In the data rows, 128 means zero.
Each row below has a hidden score, from 0 to 20, with 10 about the middle. What is it? The score is a weighted sum of the row's numbers plus the product of two more (or one squared), each taken from its middle value.
[122 123 133 168 145 110 112 167  96 149  98 143 121 117 128 105] >> 8
[ 90 136 168 157 127 149 117 178 138 134  79 160 105 141 162  92] >> 12
[103 135 167 137 103 166 114 136  96 119 113 167 115 128 176  96] >> 6
[118 117  94  93 161 147 103  77 177 104 144  96 120 148  72 165] >> 13
[102 136 167 139 107 172 118 142  95 121 112 167 114 131 172  96] >> 7
[ 92 141 167 153 126 152 118 183 143 130  83 165 121 143 160 101] >> 14
[ 98 147 169 139 108 171 125 149 129 121 105 169 120 120 178  97] >> 9
[ 94 146 169 156 131 163 129 151 149 115  90 175 120 132 181 100] >> 10
[150 108 112 130 130 120 106 105 189 180 131 120 130 145 107 118] >> 15
[ 82 135 173 168 120 129 104 183 121 145  75 151 108 152 144  93] >> 14
[ 93 143 170 137 113 173 129 149 130 120 102 174 122 122 179  99] >> 9
[ 84 141 168 144 114 171 143 140 148 129  96 180 120 114 176 107] >> 6
[124 109 142 144 133 130 126 126 126 176 131 142 118 126 145 109] >> 9
[169 130  90  92 142 106 135  94 138 103 170  93 162  99 101 175] >> 10
[119 128 152 140 134 150 121 137  96 151 123 154 114 128 157 100] >> 10
[144  95 117 139 119 127  93 103 205 203 136 129 129 134 120 112] >> 13
[113 127 168 124 125 155 137 139 110 129 101 163 128 130 180 101] >> 11
[125 110 138 133 136 120 113 125 140 183 127 147 123 126 142 111] >> 11
[110 130 163 140 115 168 116 139  85 126 119 158 111 134 165  97] >> 8
[125 112 135 157 120 123 134 108 100 178 155 152  77 105 157 129] >> 1
[101 136 144 184 145 118  99 165  80 149  99 156 108 119 124  97] >> 13
[ 98 138 168 139 110 172 122 146 108 118 109 170 115 128 174  98] >> 8
[165 132  91  99 119  86 152 106 123  97 166  95 162  86 123 165] >> 7
[ 88 141 153 179 142 119 100 178  93 145  88 156 103 129 120  96] >> 17
[ 82 145 174 143 122 157 125 166 150 125  87 169 120 124 170 100] >> 12
[121 110 151 136 133 164 115 127  93 171 127 146 102 117 164 107] >> 7
[138 126 100 112 130 133 138  96 170 140 123 113 122 185  85 126] >> 14
[122 113 158 150 131 125 114 139 105 156 134 150 109 123 151  97] >> 10
[107 138 167 155 146 175 156 103 148  95  87 177 146 144 185 126] >> 13
[ 86 150 171 150 115 156 124 160 143 129  89 173 122 127 171  96] >> 11
[141 117 106 127 132 134 132  99 170 156 129 118 120 165  99 126] >> 12
[ 88 133 155 174 126 122  99 178  91 150  85 161 106 134 133  96] >> 12
[141 122 104 120 126 133 131  96 170 152 128 117 122 170  94 126] >> 13
[ 89 133 161 174 132 121 102 182  99 148  83 154 106 139 133  95] >> 14
[177 129  92 103 133  93 153 107 126  95 173  86 165  89 115 168] >> 9
[144 114 111 129 131 122 116 103 184 166 128 119 125 159 100 120] >> 14
[ 84 123 157 123  92 142 131 113  92 149 136 160  83 116 176 109] >> 1
[116 150 126 154 145 109 116 161  77 136 117 147 132 111 117 117] >> 13
[178 115  87  97 120  72 180 131 129  76 184  75 194  88  83 185] >> 8
[174 111  86 101 133  73 171 125 128  92 179  87 167  82 100 172] >> 6
[106 129 163 143 110 173 120 136  67 118 121 164 108 140 172  93] >> 5
[144 149 118 141  77 122 130  68 113 182 145 125  83 132 132 143] >> 10
[180 116  92  82 133  75 175 117 135  91 170  79 184  80 117 184] >> 11
[ 88 136 162 173 130 125  99 187 103 148  82 155 110 144 134  95] >> 16
[119 125  93  94 140 153 143  83 167 103 120 107 113 212  63 131] >> 10
[117 122 159 134 129 156 115 136  92 142 123 155 113 128 162  99] >> 9
[144 118 108 125 127 126 119  97 177 166 132 119 123 155 102 123] >> 13
[117 129 157 140 127 153 118 142 100 138 119 155 115 131 158  99] >> 10
[142 124  91  92 147 125 118  91 159 104 150  96 134 137  84 161] >> 10
[178 124  89  97 129  84 164 117 130  86 177  81 181  92  95 179] >> 9
[124 151 130 126 162 121 123 121  99 182 130 155 140 113 140 111] >> 16
[135 114  91  90 154 119  87  83 174 107 152  93 128 131  80 166] >> 13
[162 127  99  95 124  99 144 120 124  86 174  87 156  79 129 175] >> 8
[118  97 138 151 124 126 133 109 115 184 146 151  95 110 159 117] >> 2
[136 107 132 137 144 116 109 122 162 193 131 135 129 123 130 110] >> 14
[187 105  81  87 120  57 194 142 125  69 189  70 216  92  58 200] >> 9
[145 110 115 139 120 126 106 100 182 181 137 125 116 136 117 118] >> 11
[172 117  89 103 149  89 164 126 139  70 168  76 182 115  79 179] >> 11
[148 140 111 121 102 121 150  88 116 131 145 109 113 133 114 154] >> 8
[174 128  91  94 137  94 144 106 131  96 170  85 166  96 103 176] >> 10
[138 108 124 137 142 114  99 118 183 197 127 127 137 132 121 112] >> 16
[185 121  88  94 119  65 174 137 122  73 182  77 193  88  87 192] >> 9
[ 88 133 168 165 127 126 107 182 120 150  75 150 110 146 144  95] >> 13
[156 117 105  86 115 103 131 135 129  79 170  88 149  93 141 183] >> 8
[120 116  89  88 158 135  82  70 179 108 144  97 114 146  65 161] >> 14
[ 92 144 169 139 115 171 128 155 139 117  99 176 123 122 178  99] >> 9
[139 101 152 149 135 100 111 137 113 170 142 149 112 112 149 100] >> 9
[170 128  95 101 127  95 150 112 126  91 172  86 158  83 121 166] >> 7
[ 87 134 163 171 127 123 107 181  97 146  82 154 108 141 135  96] >> 13
[174 133  93 107 129  94 160 111 130  95 172  84 161  85 118 161] >> 9
[ 85 134 159 174 121 122 103 176  96 151  81 162 104 142 134  96] >> 11
[105 140 166 142 119 176 122 150 118 125 106 168 114 124 174  98] >> 9
[ 93 141 150 163 134 113 105 181  76 152  86 162 115 132 127 100] >> 12
[173 134  94 104 132  92 151 105 130 100 170  85 158  90 116 163] >> 10
[153 130  91  83 150 111 119  85 155 103 162  90 147 109  92 178] >> 11
[109 132 162 142 101 176 117 152 124 112 108 165 119 125 173  97] >> 7
[137 101 127 132 137 108 103 112 182 188 129 134 128 132 127 115] >> 14
[108 126 162 143 123 164 134 141  92 135 110 167 106 134 175  92] >> 6
[148 109 110 124 133 117 113 104 180 178 132 121 134 144 104 122] >> 14
[118 118 151 140 125 140 118 130 100 158 131 152 113 124 158 104] >> 8
[140 131  99 115 121 135 145  87 152 130 130 111 113 180  89 135] >> 11
[148 105 117 132 136 121 101 107 188 184 133 122 130 131 111 116] >> 14
[102 139 166 138 117 169 121 146 109 120 110 164 112 128 170  98] >> 9
[105 139 165 144 121 168 123 151 119 122 107 166 115 126 171  98] >> 9
[115 127 158 141 123 156 116 139  93 139 122 155 114 132 160  99] >> 9
[ 81 126 171 162 122 130 104 185 128 143  72 149 117 161 144  94] >> 14
